One vector is turned by the same rotation once a step. Each row is the vector after some number of steps, and that number follows the row.
The counts run from 0 to 318.
[131 170 142 113 106  49 111 154 116 143 132 154 149 124 102  91 153 134
 118 141 125 122 116  97 146  94  92 126 139  85 107 127 122  69 129 121
  52  99 177 143  95 105 159  99 116 129 113 170  96 147 112 113 150 137
 122 116 101] => 317
[114 128 149 184 136  88 147 139 100 158 150  98  73 116 133 119 135 134
 100 182 104 129 111 130 145  82  96 148 133 119  87  97 130  93 130 127
  61  85 110  90 106 131 123 135 114 121 107 113 137 141 102 164 124 147
 121 103  82] => 101
[ 82 145 169 152 131  78  98 111 111 177 163 169 138 113 141 103 117 139
 135 109  67 127 140 114 128 112 165 146 135 116 103  87  78 149 148  97
  82  90 124  95 116 121 163 121 100 131 110 124 138 148 157 155 104 152
 113 128  86] => 23
[130 125  77  79 148 104 102 177 103 169 162 105 112 129 115 134  91 119
  98 131 142 125 117 157 100 104 101 124 113  63  93 128 158 109 179 171
  91 102 126 128 146 111 135 126 107 116 122 136 109 124 116 121 129 138
 154 100 103] => 122
[180 168 110 174  96  93  77 120 104  85 122 138 145 150 109 143 127 107
  96  50 137 124 106 111 147  83 178 155 138 113 140 165 112 127 151 100
 137 140 121 126 111 107 159 120 132 136 152 130 132 137  99 116 116 136
 111 139 184] => 292
[108 143 137 178 109  96 102 114 119 114 147 161 112 175  85 119 122  95
 135  97  94 146 112 136 119 119 209 145 150 158  93 120  89 136 125 146
 140 108 116 103 145 117 158  98 115  70 108 110 139 138  69 155 130 119
 118 102 124] => 251
[150 128 165 112  92  80 100 104  93 134 139 164 112 128 113  59 136 132
 123 132  85 142 128 133 102 123 189 134 131 129 121  91  65 154 102 155
 104 150 114  95 146 122 157 127 121  68 108 176 150 162 109 124 114 138
 137 147 141] => 132
[ 78 156 107 137 154  80  86 155  95 153 160 136 141 152 123 158  84 103
 110  91 122 129 100 133 124 119 173 164 149 104 100 129 118 136 184 123
 111  88 132 143 149  96 157 115  95 140 139  76 127 106 102 149 128 156
 125 109  96] => 141
[ 96 160 177 155 115  66 149 163 102 135 111 143 114 133 120 102  96 126
  90 169 146 135  99 140 152  80 136 125 171 141  99  87 128 102 146 137
  67 101 128 138 116 134 122 150 140  91 120  93 156 134  89 167 155 134
 143  84  88] => 99
[140 166 139 170 101  96 124 116  97 119 160 201 117 156 129 107 101 130
 117  95 139 111 126 119  98 101 182 147 144 135 112 146 134 146 141 140
 139 126 103 103 140 157 141 119 146  69  73 112 156 149 116 149  81  96
  90 117 158] => 112
[153 145 126 135 104 108 113 119 116  91 153 162 151 160 135  84 109 113
  76  73 144 146 127 130 132  90 151 121 134 107 144 159 152 123 133 108
 138 125 133 102 105 162 118 144 172 134  65 128 133 145 161 126  88  72
 138 110 170] => 310
[119 130 150 155  82 105 106 101 121 135 165 183 135 123 105  77 120 120
 146  76 126 135 123 128  96 139 203 145 122 155 159 109 133 143 150 124
 121 134  90  89 136 145 137 133 136 104  94 114 119 138 155 142  62 105
 134 181  95] => 267
[ 76 119 200 148 114  51 107 132 106 118 142 112 158 112 136 100 118 138
 151 123 158 155 116 126  94 143 189 151 131 112 136 115 120 118 100 137
  85 110  90 115 134 161 139 140 115 141  77 120 125 122 151 156 126 150
 161 116 113] => 38
[138 108 136 122 119 100 119 129  87 150 178 123 103  98 109  96 125 150
 124 164 105 131 123 163 110 148  95 131  95  63  92 119 113 110 114 162
  72  97 101  72 122 137 146 119  95 116  74 151 143 153 135 162 114 165
 147 141 100] => 240
[106 132 136 102 116  51 111 177 141 166 166 163 111 114 126 113 126 149
 134 125 131 130 102 141 113  90 109 122 129  85 112 119 137  64 132 190
  83 113 147 124 129 108 127 115 122  83 122 166  90 125 102 137 154 129
 128 108 120] => 118
[106  94 151 155 119  77  99 147 109 139 140 106  92 127 116 130 154 138
 109 124 106 137  94 155 104  96 161 150 122  86 126  87  93  95 100 155
  82 130 105 117 141  89 148 115 102 121 166 133 113 112  82 147 170 164
 154 123 110] => 256
[149 152 131 125  99 102 109 137 155 177 112 181  90 107 135  62 160 134
 129 115 126 104 146 102  90 114 127 131 117 113  88 102 125 125 167 159
  79 129 124 121 151 124 124 130 105  70 132 149  97 125 111 101  58 126
  96 143  85] => 226
[212 165 114 110  57 114  94 122 122 105  81 154 121 130 103  91 137 120
  87 108 133 104 134 130 124  86 125  91 108 118 131 129 117 139 161 141
 116 148 138 128 116 103 143 123 149  78 154 154 118 154  91  95  88 129
 147 126 143] => 91
[ 76 107 155 147 112  63 109 147 125 126 149 151 101 163 120 110 128 114
 123 103  90 166  88 162 126 102 185 122 154 128 137  84  88 104 115 176
 117 119 144  98 141 107 123 132 118  77 153 122 125 124  91 160 173 105
 151 120 101] => 253
[142 130  79 100 157 129 100 184  96 137 155  86 122 123 119 132  72  85
 117 125 159 128 126 169 105 118 119 148 109  86  72 124 158 134 186 160
  90 100  96 125 152 121 133 135 103 106 105 125 138 113 107 116 115 151
 134 101 108] => 123
[150 120 142  96 128  95  72 153  94 126 141  86 148 144 150 116  91 128
  64 106 123 134 121 167 107  90 158 112 101  54 129 123  94 145 118 151
 114 138 115 120 143 132 122 138 133 122 129 164 146 150 131 122 139 151
 158  89 185] => 16
[144 142 102 106 134 128  97 156  89 149 140  82 143 119 113 130  61 105
 107 122 148 107 126 166  85 112 134 136  98 119  75 107 161 161 187 151
  97 121  76 127 173 128 158 124 108 106  96 113 131 125 122 116  92 156
 140  92  99] => 124
[115 131 109 157 116 114 112 167 120 105 152 131 110 187 119 148 104 110
  99  75 151 105 112 145  89  92 158 123 120  87  90 155 165 102 125 177
 145 118 121 102 161 138 117 110 133  84  95 101 113 121  75 132 129 106
 132  54 152] => 232
[118 129 113  99 127 133 102 132  93 158 166 114 142 145 120 134  77 115
  70 119 119 112 125 164 101 105 137 122  99 100 100  99 149 155 176 131
 104 119 100 132 185 130 139 109 127 119 101 102 134 128 143 125  94 122
 166  97  89] => 125
[105 119 107 134 119 120  96 121 100 140 192 161 117 131 147 108 105 114
 103  80 124 153 131 153 119 146 173 152 135 110 149 130 151 140 164 118
 149 120 109  78 124 125 125 144 137 147 100  91 135 109 162 165  66 107
 144 162 114] => 265
[105 138 101 151 126 124 143 139 115 161 203 151 135 148 101 101  93 108
 132  99  85 128 130 116 122  90 126 149 126 156  74 101 152 123 139 154
 105  91 131  99 139 136 144 112 119  88  62 122 108 146 146 115 103  91
 118  86  78] => 7
[147 118 115 122  84  82  90 131 111 125 157 162 127 136  80 106 175 141
 142  68 123 125 110 121 108 116 152 142 135 106 150 116 137  70 117 150
 109 145 141 130 126  95 163  99 124 114 135 175  75 114  96 114 151 105
 150 168 136] => 272
[122 146 150 207  81 118 121  85 138 130 140 182 113 129 115  86 165 130
 121  73 103 121 145 105 141 101 168 126 124 146 141 110 122 136 143  75
 116 109 123  77 104 133 127 132 132 140 123  82 110 128 132 147  68 103
 132 139  86] => 68
[155 140 162 136 107  83  98 139 100 117  99  93 103 165 157 148 132 140
  32 129 148  99 105 138 105  75 141 111 117  60 109 143 120 140 131 126
  93 129 104 152 150 131 115 124 137 135 138 128 146 142  94 131 130 151
 148  71 153] => 215
[169 136  84 109 111 144 109 134  95 126 144 108 135 135 139  74 141 106
  54  94 150 139 128 138 113  81 121 133 100  79 132 136 186 119 158 117
 108 143 126 119 127 151  98 165 160 163 112 151 105 105 147 105  73  97
 144 127 135] => 306
[155 163 117 114  96 112 104 158 138 125 104 148 113 161 126 110 122 114
 104  78 164 101 119 128  69  90 156 119 112 109  98 125 146 137 169 178
 113 149 110 144 171 122 120 114 116  61 138 130  98 114  74  92  94 115
 127  89 125] => 230
[191 135 105 138  78 112  74 106 110 115 120 130 138 121 130  93 147 117
  88  75 116 133 122 144 144  67 170 117 115  98 167 124  98 119 146 123
 131 155 125 102  97  96 122 142 141 123 167 167 118 134 126  98  99 129
 138 149 175] => 290
[127 144 163 148 132  81  80 128  94 126 166 113 167 130 145 147  77 146
 102 106 103 118 131 143 125 107 177 119 113  70 112 147  81 169 132 106
 109  96 110 103 131 135 157 123 115 142  85 115 168 173 147 158 119 168
 132  98 156] => 19
[125 138 179 165  88  82  95 105  83  98 133 122 160 162 129 113 127 116
  70  95 129 151 113 132 147 103 191 132 140 113 163 128 102 126  96  69
 106 133 119 106 115 134 131 121 155 168 107 118 139 147 132 151 139 117
 183 102 134] => 174
[112 137 164 142 101  55 129 154 129 154 164 169 113 114 115 103 134 169
 143 124 120  99 112 115  93  85 133 125 141 101 106 101 125  66 124 170
  84 115 131 119 136 119 152  96 123  71  99 155  99 152  98 146 147 134
 113 123 119] => 117
[168 127 141 142  93 111 111 122 121 134 108 103  91 173 104  82 177 135
  70 129  95 118 130 120 124  61 113 117 109 103  99  91 109 108  97 139
  88 130 125 130 139 120 120 118 118  91 142 158 100 125  73  88 137 129
 150  85 110] => 211
[101 111  87 134 137 123  81 157 122 113 144 105 116 182 142 121 121  83
  76  47 123 153 123 138  96  96 191 140 112  84 117 128 137 117 127 145
 142 141 135 138 168 113 121 138 121 140 137 130 101  87 106 103 131 117
 133  91 138] => 32
